(in the rows, 128 means zero)
Rotation paths and how fast each direction turns (degrees per step)
Each turn is a multiple of 5 degrees from 10 to 175, or 0.
Each row of a path follows its step; steps can be skipped.
Path 1:
step 0: [122 140 141 129 131 131 128 126 124 135 127 134 136 117 126 135 134 120
 126 118 126 122 123 130 134 120 131 121 128 125 120 126 117 136 138 130
 135 125 127 128 126 137 135 106 122 130 120 130 132 125 116 137 128 124
 121 130 131]
step 1: [114 126 131 133 125 133 118 131 129 125 129 135 142 124 123 125 119 127
 132 135 145 116 122 118 128 129 129 124 123 131 129 133 122 125 138 127
 120 120 136 121 124 138 116 128 134 132 130 135 119 120 124 132 141 127
 120 127 128]
step 2: [106 136 129 121 134 132 124 135 118 132 115 130 132 123 123 135 138 138
 122 126 133 138 136 128 125 119 125 119 117 119 122 133 135 130 129 130
 127 121 133 128 131 129 128 125 127 136 137 126 132 123 130 132 130 137
 122 121 126]
step 3: [122 125 131 119 125 136 123 130 123 146 128 136 134 127 133 134 128 122
 129 140 124 132 127 129 128 130 124 128 125 123 120 136 124 141 132 122
 132 133 134 121 118 137 117 132 130 138 128 133 125 125 134 141 124 113
 131 126 115]
step 4: [127 127 126 125 131 130 125 138 120 121 132 137 141 133 135 129 126 144
 128 129 130 122 117 115 122 133 126 116 132 120 118 139 131 135 115 119
 126 129 121 128 120 133 130 120 133 137 128 129 142 130 133 132 132 128
 124 126 130]
step 5: [126 129 133 121 130 125 128 129 135 131 123 134 136 122 128 121 120 122
 131 126 128 130 128 137 139 121 129 117 125 130 112 131 128 143 124 134
 122 135 126 132 130 125 123 116 131 139 125 131 129 120 131 129 114 123
 107 125 133]
step 6: [123 126 129 130 128 127 125 125 134 130 132 139 139 129 126 129 120 125
 119 124 138 128 117 130 123 127 137 129 130 135 117 143 137 136 137 118
 130 118 129 134 116 141 123 116 119 130 125 129 118 121 129 127 129 136
 134 124 130]
step 7: [117 133 139 131 126 127 120 123 120 135 121 124 131 124 132 118 129 127
 134 132 137 128 129 130 121 128 122 114 124 123 126 128 130 133 137 130
 128 122 136 120 117 138 137 111 123 127 125 126 137 132 128 133 130 138
 111 134 132]
step 8: [124 116 126 126 135 129 117 130 122 142 119 124 137 118 117 137 128 119
 131 132 135 122 123 123 123 125 130 125 130 136 116 132 123 129 139 128
 120 127 127 121 130 127 118 129 123 140 123 133 134 117 122 135 135 131
 123 124 118]
step 9: [111 129 125 119 135 135 123 136 130 132 134 135 128 128 143 130 131 139
 131 114 141 141 131 120 120 128 134 126 121 126 122 128 130 130 128 131
 124 128 134 129 114 135 123 127 130 131 130 127 137 122 129 135 137 123
 123 122 123]
Speeds:
[128 129 128 128 131 128 127 128 131 128 124 125 126 130 124 129 130 127
 127 127 128 131 130 127 128 125 128 126 129 130 125 129 127 128 126 127
 127 130 129 128 132 130 124 129 128 127 128 130 130 127 128 127 125 130
 129 127 129] | 120
[126 131 127 126 131 128 130 127 125 129 125 127 127 128 129 128 124 126
 126 130 126 127 128 131 131 127 127 128 126 127 127 126 126 130 127 128
 127 129 128 128 129 127 130 129 126 126 124 126 129 126 126 128 128 128
 126 129 127] | 145
Path 2:
step 0: [135 122 139 130 125 129 133 126 135 125 125 125 125 131 130 128 135 131
 114 134 139 124 125 126 142 136 130 136 132 134 131 141 113 121 122 132
 114 123 128 129 134 126 129 132 126 134 124 138 131 115 129 126 122 132
 128 122 131]
step 1: [127 138 121 136 132 136 130 125 132 119 120 133 141 120 136 132 127 140
 127 136 140 134 129 127 128 120 133 144 136 126 127 125 123 122 126 135
 127 136 135 128 128 118 114 128 121 118 130 122 123 125 126 128 131 125
 120 133 128]
step 2: [115 128 124 127 124 135 135 120 126 127 136 128 137 129 138 125 120 121
 125 131 125 137 137 144 132 132 115 132 126 129 136 131 125 129 129 133
 130 135 131 137 111 127 126 135 134 128 136 132 132 125 138 133 126 140
 129 131 123]
step 3: [138 120 139 133 124 125 135 112 131 135 128 128 123 130 128 131 111 112
 131 134 128 127 130 130 130 109 126 129 126 130 124 126 122 127 128 130
 126 123 138 122 127 132 125 130 125 126 131 123 126 123 130 117 113 126
 126 121 123]
step 4: [115 120 130 126 123 126 124 117 128 129 126 143 137 112 119 125 123 131
 137 119 125 127 127 118 131 126 134 125 135 137 114 135 117 131 116 129
 130 126 134 134 124 125 120 129 124 131 126 130 131 131 130 131 129 120
 133 131 122]
step 5: [121 129 133 122 116 123 115 132 129 140 133 135 131 127 129 124 120 127
 140 126 127 124 131 130 123 130 126 143 117 124 124 122 129 124 125 141
 122 138 128 130 130 127 139 117 123 129 132 121 124 123 126 138 137 139
 131 124 122]
step 6: [139 119 128 127 118 122 135 125 130 122 117 123 128 132 115 111 132 125
 130 136 123 124 129 134 126 124 135 127 121 130 115 123 138 131 134 135
 125 134 140 127 128 123 138 139 133 132 131 131 131 133 133 133 130 131
 131 137 127]
step 7: [135 124 133 129 123 122 129 123 128 123 132 129 127 127 128 124 128 133
 124 127 137 125 125 114 126 140 123 129 138 121 114 138 124 127 127 124
 121 137 132 134 129 129 140 126 128 124 112 121 138 129 134 119 121 135
 130 130 143]
step 8: [135 139 125 124 129 133 127 126 126 127 119 135 142 134 128 127 139 135
 138 132 137 124 122 116 142 125 124 125 124 115 132 131 127 126 120 130
 133 138 130 127 127 124 129 128 128 118 131 126 124 123 119 141 121 138
 129 131 129]
step 9: [121 128 124 128 133 136 129 134 128 124 134 123 135 124 134 128 127 121
 127 138 134 127 128 128 130 119 132 125 127 129 136 133 132 123 124 126
 122 129 128 126 124 120 139 137 140 132 133 117 130 149 138 127 127 147
 121 131 122]
Speeds:
[128 125 126 129 130 127 131 129 128 130 127 129 126 125 131 130 126 129
 126 128 126 128 128 127 127 127 128 126 126 126 131 130 130 128 124 132
 127 128 126 129 127 125 125 129 129 125 129 127 129 126 128 125 127 129
 130 130 127] | 45
